First come named turns, each shown by rows before and after it. For each pair of rows after them, which turns, in which order, take the first row to the second? The first pair is done for you.
turn q660:
[-12   8 -15 -13  -1  13  23   4  -5 -11   0   7   8   4]  ->  [-5 26  4 -7  6 11 19  2 -8  1 -1 11  7  8]
[ -1  16  -8  -5  -5 -20  22   0 -11   1  12  -2  15   8]  ->  [ -9   6 -22  -6   1  -5  19   4 -11 -12  16  -1  14   3]
[-14  -8 -24 -27 -19 -14  24  -7   9  -4  13   0   7  -7]  ->  [-16  12 -11 -16  28  15   6   4   1 -12  23  23   4  -3]
turn q314:
[ 2 16 -4 -2  2 24 -4  0 -1 -1 -7  1  4  9]  ->  [ 6 20  5  1  1 15 -2 -5 -1  6 -8 -1  4 10]
[  1 -35 -23  11 -14  21 -13   7  16 -18  -6 -18 -11  -2]  ->  [ 14 -12  -3   6 -42 -10   3  -6  12  13 -16 -33  -5   5]
[ -3   6  12  11  -4 -10  12 -16  -1  27  -6 -44   4  -4]  ->  [-10  -5  31  14  30 -17  -4 -10   0  17   9 -17  -2  -9]
[-29  10 -30  -4  33  -4   8  -4 -12  -6  13   7  15 -13]  ->  [-23  16 -39  -6   8   2  22  -6 -15   0   1  -8  19  -9]
turn q224:
[ 23  20  27  22 -10  -7  -4  -6  -2  26 -11 -12  -4   9]  ->  [ 16   7  39  16  -5 -29  -2  -6  -1  23  -1  -5  -6   3]
[ 16   2 -15  27  -2  41 -19   2   6  -7 -16 -16  -8   8]  ->  [ 22  -9  -3  31 -14  20 -24  -3  10   3 -14 -23 -11   4]
[ -6 -22 -20  15   5   7  -2  17   2  -5   5  -5  -1  10]  ->  [ -4 -20 -21  18   2   8  -3  14   4  -3   2 -10  -3  10]
[-12 -45   4  -3 -14 -40  -1  -3   7  -8  21  -9  -7 -24]  ->  [-24 -41  -9 -16   6 -32   6   1   5 -24  29   8  -1 -25]
turn q687:
[ -9 -10 -14  -9  -1  22  14  -6  -3  -2  23   4   1  12]  ->  [ -9 -19 -12  -3   1  19   7  -5  -1  -3  26   4  -4   8]
[ 18   8  21   9   2  15 -19  -2  11  20   1   3  -9   1]  ->  [18 16 16  7  0 16 -9 -5  7 22 -3  2 -5  5]
[-14  28  -7 -10   0 -30  24  -1   0  14   1  -6  13  22]  ->  [-17  25 -20 -16   9 -21  26   4  -1   5   3   1  12  21]
Then:
Between the rows of a pair lie 2 to 3 turns.
[-21   9 -49  15 -29  37  11  -8  -3 -21 -35  -4   2  12]  ->  [ -4  12  33  15 -25 -57   6 -22  -5  27 -16   3  -6   7]	q224 then q314 then q224
[ -1  31 -12   4  10  46   9 -10  -6   3 -15  -8  11   4]  ->  [ 14   5  40  26  20   0 -22 -14   2  24   2 -10  -5  -4]	q224 then q224 then q314
[-21  -5 -14 -26   9 -29  46  28  -5 -10  23  19   9  -9]  ->  [-14  22 -25 -24  -5 -13  55  22  -8   0   5   9  21   5]	q224 then q314
[-14  36  -9 -31  -7   6  45   6  -8   2  -8  14  20  13]  ->  [-13  25 -14 -34 -27  -7  49   1  -4   3 -10   2  21  12]	q314 then q224 then q660
[ -1  -7  26  23  17  14 -33  21  22   7  17 -14 -17 -13]  ->  [-16 -36  15   4   3 -16 -14  22  26  -4  25 -15 -12 -22]	q660 then q224 then q660
[  0  31  35  -4   1 -43  -6 -15 -16  26  -7  16   6   4]  ->  [-27 -18 -45 -28 -22  -6  19  -1  -9 -24 -10  12   9  -7]	q660 then q224 then q224
[ 10  35  18 -28   5 -21  18  -8 -21  25  -8   5  12  15]  ->  [ -8 -20  14 -26  32 -32  -1   7  -9 -10  19  28  -4  -7]	q314 then q660 then q314
[-17  37  -8   2 -45  12  35 -20   0   2   4  -6   0   5]  ->  [-27  15 -30   7 -22  40  21  -9   4 -25  12   6  -6  -3]	q224 then q660
[-24 -13 -15 -15   5  26  14  19   3 -29   0  11   4   2]  ->  [-18 -42   8   2   2   0 -13  16  14 -25   6   4 -10 -10]	q687 then q687
[-11 -28  -4 -12 -14 -25  29 -11   5  12  -1 -10  -6  -3]  ->  [-18   1 -11  -6  36  30  16   4  -3  -5   3  18  -4   6]	q224 then q660 then q224
[ -2 -17 -30  -9 -22  28  15   6   7 -17 -12  -3  -2   0]  ->  [  8  -7  19 -12 -27 -35  23  -5  -1  16  -3  -2   0   1]	q224 then q314 then q224
[-23   0  -7 -30  29 -15  18  10 -10 -16  16  31  11  -4]  ->  [ -9  20  -4 -32 -18 -30  36  -3 -11  14  -7   3  18   7]	q314 then q660 then q660
[  4  27  48 -10  19 -71 -10 -13   1  21   6  16 -28  12]  ->  [-19  10 -72 -27 -22  26  21  -3  13 -35 -24  -7 -15  17]	q224 then q314 then q314
[-29   9 -40 -64  13 -18  35  -7   4 -27   3  20  12  11]  ->  [ -7  42 -54 -37 -11  35  25 -11   4 -11 -27  -9  14  28]	q224 then q224
[ 23  29  30  31  11 -19 -22   7   8  37 -17 -28  -8  -9]  ->  [-12 -36  -6  -5  -8 -59   8  13  17  -1   4 -18  -7 -32]	q224 then q224 then q660
[-17 -11  25  -4  38 -33  20  18   6 -17  36  17   6 -10]  ->  [-22 -29  12 -10  12 -40  29  12  11 -20  34   6   7 -13]	q660 then q660
[ 17 -26   2  23   3  15 -42  -7  -9   0   8 -12 -15  -3]  ->  [ 18 -15  -1  26   0  28 -41  -8 -12   7  -1 -18 -12   4]	q314 then q660
[ -1  11   1   8  34  25 -10   8  -3 -10   6  14  -2   4]  ->  [ 11  13  27  -5  -4 -33  12  -9  -3  19   0  -4   2   6]	q660 then q224
[-24   6 -47 -21  17  31  22   6   1 -38  13  15   1   1]  ->  [  8  52 -10 -12 -31   5  33 -18  -6  22 -16 -22   8  19]	q224 then q314
[ 29 -12  11  21 -21   3 -21 -10   5  17 -19 -20  -6  -2]  ->  [ 26   0  14  27   6  22 -29  -3   4  12 -15  -8  -5   2]	q660 then q660 then q687
[-26 -14  27  26  40  32 -42  34  21   1   8  28   4 -18]  ->  [-36 -43 -31  -7 -48  14  16  22  27  -1 -16 -13  20 -23]	q660 then q687 then q660
[ 10  34  26  10 -16 -17  -1   9  -4  23  -7  -8  13  -1]  ->  [ -6   6  23  13  26  -7 -21  22   1 -10  17  25   1 -12]	q224 then q314
[-11  -5 -45   3 -27   8   7  28   6  -9  23   5  11  15]  ->  [ -4  34 -23  13  -6  23  -3  25  -2   7  18  13  12  28]	q660 then q314
[  0  32  13 -28  22 -18  -1  -3 -10  -1  24  19  15   7]  ->  [  7  24 -13 -31 -32 -12  13  -7  -6   9   3 -14  16   9]	q224 then q224 then q660
[ 14   6  12  38   4  31 -49  -1   5  15 -17 -12  -8   1]  ->  [ 12 -32   7  26 -28  -6 -38  -6  15  15 -13 -26 -10 -13]	q224 then q660
[  8  50   8  -9 -30   3  10 -19   2  47 -15  -4  30   9]  ->  [-34 -31 -35 -15  16  23 -12  10  13 -27  23  36  12 -20]	q314 then q660 then q660
[  7  31  20   0  11  -7   4  -4 -10  18   2   6   7   5]  ->  [ 9 34  6  3 -3  7  4 -5 -6 15 -8 -3  6  9]	q314 then q314 then q660
[  0   5  17  -6  13 -33   2  -7  -6   2  23  15 -11   5]  ->  [  4 -24  10  12   1 -25 -16  -8   3  -5  18   3 -23  -3]	q314 then q687 then q687
[-22  14 -23 -24  -4   8  18   4 -18  -1 -23  -7  11 -11]  ->  [ -8  39  12  -6  14   4   1  -3 -23  20 -24  -3   8  -5]	q660 then q224 then q314
[-12 -34  -3 -28 -37 -61  30  -8  -1   4   1  -7   3  -9]  ->  [-16 -18 -17 -37 -35 -47  45  -6  -6  -2  -4  -6  11  -3]	q687 then q687
[  2  18  28 -23 -17 -51  21 -13  -5  16   4   3   8   9]  ->  [-22 -11 -18 -41 -17 -29  39   2  -3 -23   9  13  11   2]	q224 then q660 then q314
[  2 -28  13  -4  11 -33 -12  -5  13   0  22   9  -4  -9]  ->  [ -3 -24   3 -17   3 -40   6  -6  11   1  21   9   2 -10]	q224 then q660 then q660
[ 26  15  20  16 -17  21 -13  -3   8  16  -5 -16  -3   8]  ->  [ 15  -9  29  -3 -15 -29   0  -3   7  15  11  -6  -4  -4]	q660 then q314 then q224
[  9 -21 -11 -25 -12 -51  12 -17  23  14 -15  -3  16 -15]  ->  [  3  -1 -21  -3  53  23 -16   4  19 -19  -6  24  12 -10]	q660 then q660 then q314
[ -9  -7   3  24  21  18 -40  12  20  16   7 -11  -1  -3]  ->  [ -4  21  -9  11 -16  15 -15  -1  16  38 -14 -32  14   9]	q314 then q314 then q687
[-19  35   5 -37   8   9  13  10   4 -13  -3 -16  -9   1]  ->  [-14  23  -8 -29 -15  24   9   9  13 -13 -13 -34 -11  -3]	q224 then q224 then q660
[-12  -7  22  -4 -20 -28 -10 -45  -2  16   1   2   7   2]  ->  [-22  15  13  -2  23  15 -20 -32  -8  -2   8  27   9   8]	q687 then q660 then q660
[ 12  11  25 -11  -3 -46 -13 -15   0  29   2  -3  11  -6]  ->  [ -8 -23 -45  -5   5  24 -23   4   7 -23  -5   0   6 -14]	q314 then q314
[ 10  24 -27  15 -10  41 -10   1   3  11 -12 -13  -2  12]  ->  [ 11   6  14  30  22  12 -39   3   6  13  13   7 -18   3]	q224 then q314 then q314
[  8 -13  25   8  -6 -41 -20 -22  13  13   7  -8 -10  -3]  ->  [  9 -15  28  17  15 -24 -33 -14  17   3  14   5 -13  -4]	q314 then q660
[  0 -20  -9  20  -4  17 -16   3  11  -3  -3 -12  -8 -12]  ->  [  0  -4 -16  14  -2  31  -7   5   5  -6 -10  -9   1  -6]	q314 then q687 then q660
[  1 -13  -8  12 -25  -8  -8   0   6   5 -10 -27  -4  -6]  ->  [-13 -21 -24   4  -6   6  -2   7   4 -17  -3 -11  -5 -12]	q314 then q687 then q660
[ 10  26 -15  -2 -31  20   4  -5  -6  16 -27 -29   6  14]  ->  [ -6 -28 -32   6  -8  37 -20   7   7 -21  -9 -16  -6  -6]	q224 then q660 then q687
[  9  -7  20  12  -1 -37 -17  -6   7  16  11   8 -16   2]  ->  [ -2  -1  11   7  29 -17 -19   1   2   1  22  31 -15   2]	q660 then q224 then q660
[ 22  16  20   0 -16 -18   2 -12   5  39 -17 -28 -16   5]  ->  [ -8 -13  11  -6  47 -10 -14   8   6  -7  16  23 -24 -10]	q224 then q314 then q224
[ 10  28  21  -7 -26  16  23  -4  -5  23 -19 -16 -15  16]  ->  [  1   8  16 -17 -38  -4  34  -4  -2  18 -14 -19 -17   5]	q660 then q687 then q314
[ 25  33  49  34  20 -34 -22 -15   4  35  16   6   0  12]  ->  [ 11  17  31  42  56   2 -40  -3   7  -1  26  25  -8   3]	q687 then q314 then q687
[ 13 -21   3  13 -40  -1 -20 -22  19  16  -9 -25  -7   1]  ->  [  4 -22  21  21  19   7 -47  -8  15  -2  14  10 -14  -5]	q314 then q660 then q660
[ -2 -15 -16 -12 -37  -9  14 -13   6  -1 -10 -18   0   0]  ->  [-14 -36 -14 -10   1  -9  -1  -2   6 -25  10  10 -10  -8]	q314 then q660
[ -4 -41  -8 -11   2  -9  13  14  11  -7  32   4   8 -18]  ->  [ 10 -10  26  -8  -4 -33  16   5   5  26  28  -1  12  -9]	q660 then q660
[ 14  21   7 -27 -39 -27  29 -28 -15  34  -7 -14  19  28]  ->  [ -9   3 -37 -47 -34  -8  46 -16 -14   0   1  -2  23  21]	q660 then q314 then q687
[ 17  34 -12  -4 -45  23  26 -16   2  29 -38 -47  17  14]  ->  [-16 -17 -60 -15 -26  45  28   1  12 -28 -18 -29  15  -4]	q660 then q314 then q660
[ 16  11  41  11  31  -8 -27  -2  -4  16   5  17  -7   4]  ->  [ 26  27  17   2 -23  -3  -4 -15  -4  32 -21 -19   5  15]	q314 then q314 then q314
[ -1   5 -27   3 -10  36   3   6   7  -9 -15 -14   7   4]  ->  [  4  34  -7 -11  -9  13  23  -1  -3  11 -16 -11  15  12]	q314 then q687
[-25 -16  -9 -14  17 -18   2  -7   2 -16  24  29 -13  -4]  ->  [-25  -4 -13 -23   1 -24  20  -8  -3 -10  18  22  -6   2]	q660 then q660 then q224
[  4  45 -17 -37 -39  -3  46  -6 -15  16 -28 -15  22  18]  ->  [-25 -16 -55 -29  14  42  15  20  -7 -47   4  18   3  -3]	q660 then q687
[-17  -5 -38 -11  24  42  30  28 -22  -4  23  25   6  17]  ->  [ -7 -56 -10  12  30  11 -13  25  -7  -6  38  22 -19  -3]	q687 then q687
[-17  -3  24   2 -19 -37  23 -11   8  13   6  -7  16  12]  ->  [-23   0 -14  -2 -30  -6  31 -10   7   2  -8 -17  21  14]	q660 then q224 then q314
